One turn or mirror swaps these rows in pairs. Which row does each one swap with?
The rows were stretched afterwards, more along some directions than others.
z17: [  3.8   7.6   1.6  -2.8 -16.4  20.9   8.9 -21.0 -11.0   8.0   6.2 -34.1
   4.3 -15.1 -10.3   0.0]
z543: [ 24.2 -14.5 -21.2   4.0   0.4  13.7  10.4  -1.0   8.7  -3.8  -6.1  19.7
  -0.4 -28.8  -1.0   4.0]
z200: [ 19.6  -8.8  26.2   1.8 -16.3  -1.7 -27.6  35.3   6.9  -6.3  -7.2   8.2
  -3.0 -14.4  25.6  17.3]
z829: [ -6.2   0.6  -5.7  -6.5  -2.2  15.5  13.0 -31.0  -9.4   5.5   3.2 -20.1
   9.3 -25.1 -24.3 -11.1]
z180: [-20.5  21.3 -17.7  11.9   2.6  -5.0  -2.2  10.9   2.0 -29.9 -10.3   6.6
 -31.7  19.9  17.4 -15.3]
z530: [ -8.0  -3.8  -8.3   2.5 -15.6  31.8 -19.2  10.8  -1.7 -22.3  16.0   8.0
 -24.7 -30.3  13.6 -11.6]
z249: [ -0.6   2.4  17.0 -18.0  16.8   0.0   3.8  -3.8  -1.2  -5.1 -23.0  14.6
 -13.3  12.9   4.5  13.1]
z131: [ -4.2  -3.2 -20.5  -8.9  -8.1  16.9  21.3 -31.1  -0.6   5.4   3.5  -4.0
  10.4 -18.3 -23.0  -1.2]
z490: [  1.6  -4.3 -17.6 -14.2 -15.8  20.2  13.3 -27.8  -3.1  -3.1   5.9 -23.5
   0.5 -33.9 -21.1  -4.7]
z606: [ -3.1  13.3 -20.1  -7.0   9.0  24.1  -9.5 -14.3  -4.5   8.7 -19.2  -7.2
 -14.4  -0.6  22.0  15.5]
z86: [ 11.0  14.2  -6.4  19.5  -4.5 -23.9   5.7  10.7   2.8  -5.1  -6.6 -38.9
  23.3  -4.3 -16.3 -13.1]
z817: [ 25.2   0.0  32.5  -1.7 -11.3 -12.7 -23.8  29.7   5.4  -4.4  -0.7  -1.3
  -7.4  -7.9  15.5   8.0]
z905: [ 29.3 -13.3 -14.3  -0.2   0.0   6.6   4.9   1.0  16.9  -2.9  -3.0  17.5
   5.0 -30.1   8.6   1.1]
z716: [-16.1  11.3 -18.7  -9.5  10.4  28.1  -6.1  -9.7 -11.8   9.7 -12.1  12.6
 -27.0  -4.9  17.3  18.0]
z996: [ -3.7   3.8  12.0 -13.0  20.0  -3.6   5.4  -0.7   2.0 -10.4 -19.6   5.1
  -0.8  12.5   3.8  23.1]
z341: [ -3.4  -0.6 -10.4  -0.6 -21.1  24.9   0.5   7.4   2.4 -23.2  15.5  17.9
 -29.2 -20.6  10.6 -13.2]
z587: [-12.4  -3.3  -7.6   7.3 -31.0  28.8 -10.8  15.5   0.6 -17.4  14.8  14.9
 -33.7 -14.7  21.0  -5.3]
z538: [ 20.4  -2.9  25.7  -2.1  -8.2 -14.3 -29.2  29.7   9.4  -6.2  -3.1   5.7
  -4.8  -9.5  20.6   5.9]
z644: [ 29.3 -13.8  24.9   9.8  -9.9  -3.4 -15.4  36.4  12.4  -4.2  -8.6  11.9
   9.6  -9.4  23.8   3.5]
z674: [ -3.5  -1.4  15.2 -11.4   8.3   1.7   6.9  -2.6  -0.1  -3.1 -23.1  13.2
  -2.7   7.3   7.6  23.7]
z512: [ 16.8  -7.9 -29.4   1.0   4.9  11.4   4.4   9.6  14.3 -10.4  -8.7  17.9
   2.3 -28.0   4.7   1.8]
z954: [ -4.6  -0.4  -3.7   2.9 -20.7  18.1  16.4 -20.4  -6.6   8.1   3.5 -24.2
   4.9 -11.3 -13.6   1.9]
z646: [ 13.8  21.0  -2.8  16.5   0.0 -27.1   7.1  15.1   6.6  -4.4 -11.7 -34.8
  14.4   8.3 -10.5  -8.6]
z156: [ -3.0  -0.2  -9.5   2.6 -29.6  34.5 -29.9  10.2  -2.1  -5.7  16.7  -3.3
 -20.2 -20.2  24.6   3.0]
z441: [ 28.8  -9.4  27.4  -2.4  -5.9  -3.2 -23.3  31.6   7.6  -9.4  -8.6   5.5
  -4.2 -10.6  16.4   9.2]
z505: [ -8.4   1.2 -14.4  -9.3 -28.3  39.1 -24.2  -2.0  -4.1 -18.4  12.6  -6.2
 -42.0 -24.7  24.1  -3.8]
z795: [ -5.9   1.5  13.9  -5.4  16.0   6.9   7.9   6.8  -0.9  -1.0 -23.7  12.8
   1.9  15.8  15.1  18.2]
z161: [ 33.6  -7.6  27.5  -4.3  -1.9   4.3 -18.8  30.9   8.0  -3.6  -3.8  -2.3
   0.5 -12.0  19.8   5.4]
z823: [ 14.3  21.2  -1.5  17.9  -3.5 -23.4   1.4  16.2   5.3  -1.3  -3.6 -45.1
  22.4  10.3  -2.0 -10.7]
z370: [ 24.5 -10.8 -20.6  -2.3  -0.1   6.4  -3.2   4.8  14.8  -0.1  -5.4  25.1
  -6.1 -19.6  12.6   5.0]
z255: [ -3.4  -8.7 -11.4   0.4 -11.7   9.1  14.0 -28.3  -3.3  13.3   5.9 -16.4
  19.2 -24.6 -25.7 -11.7]
z406: [ -3.7   5.6  14.8 -14.4  17.1  -2.5  12.6  -2.4   0.8 -14.1 -17.2  15.0
 -15.6  16.9   3.0  17.5]
z614: [-20.6  -5.2 -16.2   6.5 -18.4  38.8 -23.4  13.3  -2.5 -18.0  14.6   9.9
 -27.1 -17.7  24.5  -0.9]
z577: [  5.7  -0.1  12.9 -19.5  21.8   8.2  12.1  -6.0   3.7  -8.0 -19.2  19.7
 -14.7  13.0  10.1   6.7]
z366: [-10.7  24.4 -14.3  11.7   5.9  -8.6   1.6  14.6   8.2 -30.4 -15.7   6.3
 -33.8  30.4  20.9 -10.0]
z884: [ -6.1   8.8 -22.0 -12.0  17.2  24.1  -2.6  -9.6  -4.1   9.3 -16.2   2.3
 -11.5   2.1  16.9  29.4]
z425: [ -9.3  20.2 -18.7  11.8   6.7 -11.8   9.9  13.6  11.7 -31.3  -7.7   7.3
 -20.5  28.0  16.3 -17.7]
z136: [-14.4  12.7 -16.1 -12.2  16.8  30.3  -7.0  -4.5  -5.9   4.6 -11.7   1.6
 -15.3  -4.1  25.6  28.0]

Swapped with z17: z341
Swapped with z512: z606
Swapped with z884: z370
Swapped with z406: z817
Swapped with z543: z716
Swapped with z249: z441

